One turn or mirror swaps these rows in pairs. Which row does each one swap with?
The rows were stretched afterwards, more along some directions than others.
numo: [.13, -.01, .18, -.02, -.22, -.05, -.08, .07, -.19, -.06, -.33, .06, .08, -.21, -.13, .22, .06, -.11, -.01, -.09, .14, -.07, -.24]
ledo: [-.01, .10, .03, .12, -.14, -.16, -.02, -.27, -.03, .05, -.13, .00, -.12, -.01, -.08, -.05, -.03, -.05, -.01, -.12, -.02, -.06, -.22]
lev: [.15, .00, .26, -.23, -.01, -.12, -.14, -.27, .02, .04, -.17, -.30, -.12, -.38, -.09, -.17, .17, -.14, .20, .11, .15, .02, -.36]
teto: [-.02, .18, .02, .12, .11, -.11, -.25, .08, .01, .03, -.05, -.13, -.19, -.17, .06, -.13, .02, .05, -.05, .16, -.02, -.01, .05]
Sim: [.10, -.02, .26, -.25, -.03, -.02, -.09, -.32, -.14, -.07, -.15, -.27, -.13, -.21, -.14, -.22, .19, -.28, .20, .16, .18, .00, -.09]
fedan: [-.06, -.05, .18, -.10, .00, .02, -.09, -.15, -.14, -.22, -.27, -.14, -.07, -.15, -.18, -.14, .16, -.33, -.03, .04, .25, -.07, .08]
vom: [-.10, .02, .22, -.03, -.06, -.03, -.23, -.08, -.30, -.09, -.09, -.24, -.15, -.24, -.25, -.16, .24, -.07, .02, .16, .25, -.20, -.08]
zefas: [.08, -.21, .09, -.10, -.14, -.14, -.08, -.35, .14, -.19, -.21, -.05, -.05, .05, -.04, -.12, .01, -.05, -.03, -.09, .05, .13, .04]
Kufum: [.03, .19, .29, -.02, .01, -.04, -.09, -.04, -.08, .07, -.37, -.29, -.08, -.29, .04, -.18, .16, .02, .04, .03, .05, -.03, .03]
Tola: [.19, -.04, -.01, -.25, -.13, -.15, -.06, -.01, -.01, -.01, -.04, -.29, .01, -.37, -.02, -.12, -.08, -.16, .14, .00, -.01, -.07, -.12]
lif: [-.07, -.01, .09, -.04, -.18, -.04, -.03, -.20, .02, .16, -.18, -.21, -.08, -.18, .03, .18, .11, -.02, -.09, -.02, .18, -.19, -.09]
kitom: [.01, -.29, .01, -.10, -.25, -.22, .02, -.22, -.11, -.08, -.13, -.22, .10, .02, -.14, -.07, .14, -.17, -.10, .02, .15, -.12, -.18]
Ziz: [.11, -.13, .01, -.04, -.24, -.12, -.13, -.07, .15, .09, -.37, -.08, -.01, -.09, .02, .31, -.06, -.04, -.19, .02, .07, -.05, -.18]
Nuse: [.04, -.12, .20, -.19, -.03, -.13, -.19, -.23, -.04, -.13, -.06, -.28, -.05, -.09, -.27, -.01, .06, -.10, .01, .06, .14, .05, -.05]
kesur: [-.03, -.01, .04, -.10, .02, .07, -.03, -.06, -.04, -.17, -.02, -.15, .02, -.38, -.08, -.13, .19, -.07, .14, -.02, .06, -.21, -.17]
puro: [.07, .05, .19, -.14, -.01, -.30, -.07, -.14, -.09, -.03, -.31, -.46, .02, -.26, .02, .12, .07, -.09, -.08, -.01, .05, .08, .04]
kolof: [-.13, -.03, .17, -.14, -.25, -.04, .05, -.26, .13, .02, -.28, -.16, .11, -.28, -.15, .18, .09, -.04, -.05, -.16, .07, -.08, -.19]
Bola: [.10, .11, .23, -.10, -.31, -.12, -.21, -.22, .09, .07, -.17, -.13, -.08, -.14, -.03, .18, .20, -.14, -.15, -.16, .14, .08, -.21]
tubap: [.05, .05, .07, -.10, -.19, .17, .02, -.14, -.10, .09, -.22, -.05, -.12, -.26, -.04, .02, .04, -.22, .03, -.10, .07, -.32, -.14]
mas: [.13, .03, .02, -.17, -.25, .01, -.03, -.10, .10, .00, -.25, .03, -.18, -.02, .01, .02, -.03, -.37, -.04, .05, .10, -.14, .12]
Poz: [.09, -.20, .25, .04, -.09, -.28, -.12, -.25, -.08, -.04, -.42, -.27, -.07, .11, -.14, -.16, .13, -.14, -.05, .02, .11, .01, -.08]
vof: [-.05, -.32, .19, -.10, -.15, -.11, -.08, -.21, .23, -.06, -.23, -.02, -.06, -.03, .00, -.07, .13, -.05, -.03, -.12, .05, .08, -.03]
zipuv: [.13, .03, -.10, -.13, -.21, -.19, -.13, -.21, -.15, .04, -.17, -.28, .02, -.29, -.14, -.09, .06, -.27, -.01, -.18, -.03, -.05, -.13]
fuzi: [.21, -.32, .12, -.03, -.12, -.18, -.05, -.25, -.15, -.07, -.52, -.01, .05, -.06, -.11, -.09, .00, -.14, .01, -.13, .31, .03, -.25]
bib: [.02, .06, .20, .09, -.18, -.09, -.07, -.10, -.05, -.02, -.32, -.06, -.20, -.15, -.21, .15, .09, .08, .02, -.29, .14, -.05, -.02]
Guzik: [.03, .11, .12, -.07, -.01, .00, -.14, .01, -.26, -.04, .01, -.25, -.10, -.23, -.15, -.07, .29, -.13, -.05, -.01, .17, -.14, -.03]
zet: [.00, -.18, .19, -.01, -.11, -.21, -.13, -.02, -.15, -.07, -.10, -.20, .14, -.05, -.11, .06, .03, -.10, -.17, -.03, .15, -.15, -.17]
rez: [.02, .19, .26, -.11, -.06, -.25, -.01, -.09, -.08, .03, -.26, -.34, .13, -.18, .10, -.15, .13, -.12, .03, .12, .03, .10, -.09]
zofe: [-.05, .27, .03, -.19, -.16, -.09, -.05, -.19, .22, .00, -.06, -.16, -.05, -.34, -.03, .01, .06, -.20, .03, .18, -.05, -.03, -.07]
veg: [-.10, .05, .12, .01, -.04, -.31, -.01, -.12, -.29, .03, -.13, -.40, -.04, -.25, .02, -.21, .17, -.12, -.14, -.09, .16, -.17, -.06]
Sisun: [.19, -.26, .02, -.26, -.18, -.06, -.13, -.07, .10, .07, -.34, -.07, .08, -.46, -.07, .04, -.06, .01, .08, .03, .13, -.02, -.31]
Sur: [-.20, -.05, .13, .05, -.04, -.22, -.02, -.12, -.11, -.04, -.23, -.13, .06, -.07, -.13, .23, .03, -.13, -.15, -.02, .05, -.15, -.05]
Nasi: [.05, -.13, -.07, -.17, -.11, -.20, .17, -.42, .13, -.20, -.25, -.25, .01, -.10, .06, -.12, .09, -.32, -.12, -.07, .11, -.16, .04]
gorip: [.11, -.02, -.13, -.09, -.01, -.21, -.14, -.17, .23, -.08, -.20, -.32, .03, -.20, .11, -.25, .18, -.12, -.09, -.06, -.04, -.01, .10]
Pufu: [.02, -.06, .07, .09, -.12, -.11, -.08, -.18, .06, .16, -.26, -.14, -.17, -.12, .05, .17, .08, -.03, -.15, -.12, .27, -.20, -.23]
nozaf: [.02, .11, .01, -.15, -.09, -.06, -.22, -.16, .08, -.14, .03, -.21, -.08, -.30, .08, -.31, .28, -.33, -.13, .16, .18, -.07, -.05]
Damo: [-.10, -.04, -.06, .02, -.11, -.16, -.17, -.09, -.31, -.07, -.02, -.21, .05, -.25, -.05, -.09, -.05, -.06, -.13, .03, .08, -.05, -.05]
rotuf: [.15, -.09, .09, -.10, -.02, -.20, -.10, -.22, -.10, -.20, -.33, -.22, .03, -.07, -.05, -.28, .10, -.30, .00, .21, .14, .05, -.16]
Nos: [.16, -.11, .07, .05, -.09, -.32, .05, -.16, .04, -.07, -.29, -.24, .01, .06, .10, -.12, .01, -.06, -.06, -.23, .13, .01, .02]
fum: [-.03, .19, .17, .13, -.01, -.19, -.06, -.20, -.07, -.08, -.27, -.11, -.09, .13, .02, .07, .13, -.24, -.13, -.01, .16, .06, .05]
Viko: [.13, -.15, .17, -.26, -.08, -.09, -.02, -.22, .28, -.03, -.16, -.17, -.19, -.12, .04, -.06, .15, -.12, .00, -.12, .04, -.10, .02]
felun: [-.14, -.19, -.07, .01, -.06, -.17, .00, -.31, .05, -.17, -.02, -.24, .05, .02, -.08, -.10, .09, -.09, -.22, -.01, .21, -.21, -.02]
Bituv: [.05, .01, .03, -.19, -.16, .03, .02, -.23, .25, -.08, -.03, -.13, -.12, -.18, -.08, -.12, .28, -.07, -.04, -.08, .09, -.18, -.02]
nifes: [.01, -.12, .05, -.05, -.12, -.07, .00, -.36, .11, -.05, -.11, -.19, -.06, .05, .04, -.24, .00, -.17, -.07, .07, .15, -.09, -.11]
foma: [-.11, -.06, .17, -.03, .01, -.28, -.01, -.30, .15, -.23, -.34, -.13, -.10, .02, -.13, -.16, .10, -.18, -.07, .07, .07, .00, .21]
mufa: [.08, -.22, .17, -.09, -.10, -.22, -.14, -.14, .21, -.23, -.19, -.13, -.09, .04, -.11, -.25, .06, -.15, -.13, .06, .17, -.06, .16]
nel: [.03, .03, .19, -.06, -.08, -.06, -.23, -.06, -.18, .13, -.07, -.32, -.09, -.16, -.06, .02, -.06, -.08, -.02, .14, .10, .01, -.14]
fasom: [-.16, -.15, .10, -.03, -.22, -.18, -.11, -.13, -.34, -.01, -.12, -.13, -.04, -.23, -.19, -.18, .06, -.23, -.03, -.06, .13, -.04, -.13]
limar: [-.05, .20, -.08, -.03, -.18, -.08, -.02, -.13, -.04, .01, -.02, -.08, -.09, -.21, .13, .10, .05, -.20, -.05, .01, .00, -.11, -.16]
sil: [.15, -.04, .11, -.08, -.15, -.07, -.08, .00, .18, -.21, -.38, .07, -.04, -.16, -.04, -.11, .12, -.09, -.01, .05, .13, -.02, .06]
Kob: [.07, .26, .20, -.03, -.09, -.24, -.11, -.20, .05, -.07, -.25, -.18, -.21, -.08, .09, -.08, .13, -.09, .05, .04, .02, .23, .05]
vav: [.01, -.20, .24, -.09, -.14, .11, -.12, -.22, .09, -.07, -.16, -.02, -.14, .00, -.15, .16, .23, -.01, .01, -.04, .19, -.22, -.17]
Dunog: [.16, -.33, .11, -.24, -.08, -.10, -.20, -.04, .05, -.16, -.13, -.19, -.09, .02, -.12, -.09, .16, -.19, .00, .20, .14, .01, .08]
lup: [.02, -.25, -.02, -.09, -.10, -.03, -.18, -.01, .02, .03, -.13, -.22, -.04, -.19, -.06, .00, .06, -.16, -.08, .17, .03, -.28, -.15]

Swapped with rez: mas
Swapped with gorip: zipuv
Swapped with veg: Viko
Swapped with mufa: zet

One turn or mirror swaps these rows in pairs. Which row does each one swap with?
The rows were stretched afterwards, more along some directions than others.
Vulig: [-.01, -.06, -.25, -.07, .09, .08, -.12, -.05, -.01, -.02, -.17, .02, -.18, .03, .12, .06, .10, -.20]
kifo: [.05, .19, -.02, .13, .16, .14, .05, .17, .21, -.13, -.11, -.01, .08, -.18, -.13, -.18, .11, .25]
rared: [-.12, -.21, -.19, .04, .03, -.02, .07, -.14, -.07, -.14, -.20, .04, -.18, -.03, .05, -.10, -.16, -.03]
lefe: [.01, .02, -.07, -.03, .02, -.04, -.04, .05, .08, .27, -.12, -.04, .12, .04, .00, .04, .15, -.04]
fak: [-.06, -.04, -.01, -.06, .01, -.05, -.16, .01, -.17, -.02, -.01, .08, -.08, .16, .11, .10, -.16, -.18]
Sedad: [.07, -.09, .02, .02, .08, .19, -.10, .06, -.04, -.02, .06, .03, -.12, -.04, .09, -.05, .01, .01]
Navi: [-.11, .08, -.17, -.11, .02, .01, -.16, -.02, .10, .15, -.01, -.16, .14, .07, -.01, .05, .10, -.15]
dono: [-.05, -.04, .00, -.19, .01, .03, -.15, -.11, -.07, .04, .13, -.01, .03, .17, .03, .02, -.18, -.29]
zak: [-.11, .02, -.14, .10, .02, .16, .18, .01, .19, .10, -.08, .09, -.08, -.15, .05, -.11, -.19, .10]
dusap: [-.17, .04, -.13, -.02, .11, -.05, .05, -.20, -.05, -.04, -.18, -.04, -.03, -.09, -.01, -.09, -.08, .16]
Gogo: [-.06, .06, .06, -.02, .03, .13, -.06, .05, .10, .12, .14, -.10, .18, -.06, .00, -.07, .04, .08]
dig: [-.03, -.06, -.14, -.16, .09, -.06, -.18, -.14, -.23, .06, -.03, -.04, -.07, .20, .04, .15, .02, -.20]
tobo: [-.01, .05, -.03, .10, .12, .12, .03, .13, .14, -.06, .06, -.01, .05, -.09, -.10, -.16, -.09, .12]
dogo: [.01, -.28, -.06, -.06, .01, .04, .00, -.06, -.16, -.11, -.13, .16, -.11, -.11, .21, -.07, -.08, .05]
misu: [.00, -.01, -.02, -.15, .04, -.14, -.21, .00, -.03, .02, .09, -.15, .14, .10, -.05, .07, .03, -.11]
Misib: [-.08, .01, .03, -.03, .04, .16, -.19, -.01, -.09, .06, .07, -.01, .16, .03, .00, -.05, .14, -.12]
fod: [.10, -.05, -.15, -.14, .17, .11, -.24, .07, -.16, -.07, -.14, -.17, .02, .03, .11, .09, .21, -.12]
rog: [-.02, .07, -.19, .01, .01, .00, .06, .07, .15, .17, .04, -.10, .02, -.12, .00, .02, -.09, .19]
lozop: [-.04, .13, -.08, -.18, .08, .06, -.19, -.09, -.08, -.07, .18, -.09, .09, .06, -.02, .06, -.01, -.08]
dufu: [.05, .01, .00, .02, -.05, .12, .06, .12, -.02, .24, .06, .03, .10, -.06, .02, .03, -.12, .02]
Dirug: [-.06, .16, -.12, -.10, .14, .09, -.01, -.07, .00, -.21, -.14, -.05, .10, -.14, .00, -.11, -.14, .14]
subu: [.14, -.17, .02, .06, .04, .11, .02, -.01, -.05, -.21, -.05, .04, -.03, -.17, .10, -.12, .06, .07]
tozi: [.08, .09, -.20, -.03, .23, .10, -.18, .04, .00, -.12, -.29, .06, -.09, .00, .00, -.09, .23, .04]
raku: [.03, -.02, -.16, .07, .20, .14, .01, .05, .04, .00, -.22, -.07, -.06, -.14, -.02, -.04, .20, .30]
Bam: [.09, -.18, .05, -.08, .05, -.10, .08, -.04, -.11, .01, -.08, .05, -.01, -.02, .07, .07, -.10, -.11]
Neta: [.01, .12, -.19, -.01, .12, .10, -.22, .14, .07, .05, -.02, -.37, .00, -.12, -.04, -.09, .06, .12]
goti: [-.06, -.05, .08, .01, .04, -.07, .04, -.10, -.06, .04, -.10, .01, .07, .07, .00, .05, .23, -.04]
sopak: [.02, .09, -.08, .20, .16, .21, .01, .14, .07, -.13, -.18, .07, -.05, -.14, -.08, -.08, .08, .06]
Tuva: [.11, -.07, -.21, .00, .11, -.02, -.09, -.07, .03, -.13, -.21, -.05, -.08, -.03, -.04, -.05, .18, -.04]
Dil: [.06, .11, .01, .11, .12, .08, -.19, .25, .00, .15, -.01, -.21, .15, .05, -.10, -.04, .28, -.09]
Sar: [-.01, .08, .00, .08, .00, .01, -.03, .12, -.01, -.04, -.15, -.10, .02, -.04, .09, -.04, -.09, .11]
gef: [-.03, -.06, -.06, -.14, .08, -.10, .07, -.13, .04, -.09, -.04, .06, .04, .06, .02, .01, -.08, -.11]
razi: [-.09, .00, -.11, -.05, -.01, .08, .04, -.14, .04, -.20, -.18, -.08, -.09, -.15, .18, .02, .03, .12]
dodon: [.04, .08, -.07, .14, .12, .17, .03, .14, -.01, .08, -.07, .02, -.07, -.08, .04, -.02, .05, .19]
Larur: [-.06, .08, -.15, -.14, .07, .05, -.08, -.14, -.10, .16, .00, .03, .08, .09, -.09, .08, .00, -.17]
Varat: [-.04, .15, -.08, .11, .12, .13, .08, .09, .17, -.09, -.09, .00, .07, -.26, .02, -.10, .10, .24]
Sogo: [.11, .05, .07, .05, .19, .07, .06, .05, .01, -.16, -.17, .04, -.07, -.02, .02, -.14, .01, .10]
Fim: [-.03, -.14, -.07, -.17, .01, -.13, .01, -.12, -.05, -.09, -.04, -.03, .07, -.03, .05, -.01, -.08, -.10]
somik: [-.09, .09, -.08, .09, .16, .05, .10, .01, .01, .04, -.14, .15, -.13, -.11, .05, -.07, -.09, .17]
lino: [-.07, -.03, -.16, -.01, .01, -.06, .17, -.03, .11, .02, -.16, -.07, .04, -.21, .00, -.09, -.30, .32]

Swapped with Navi: Gogo
Swapped with Sedad: Vulig
Swapped with Misib: lefe
Swapped with razi: Neta
Swapped with dodon: dig
Swapped with dono: zak

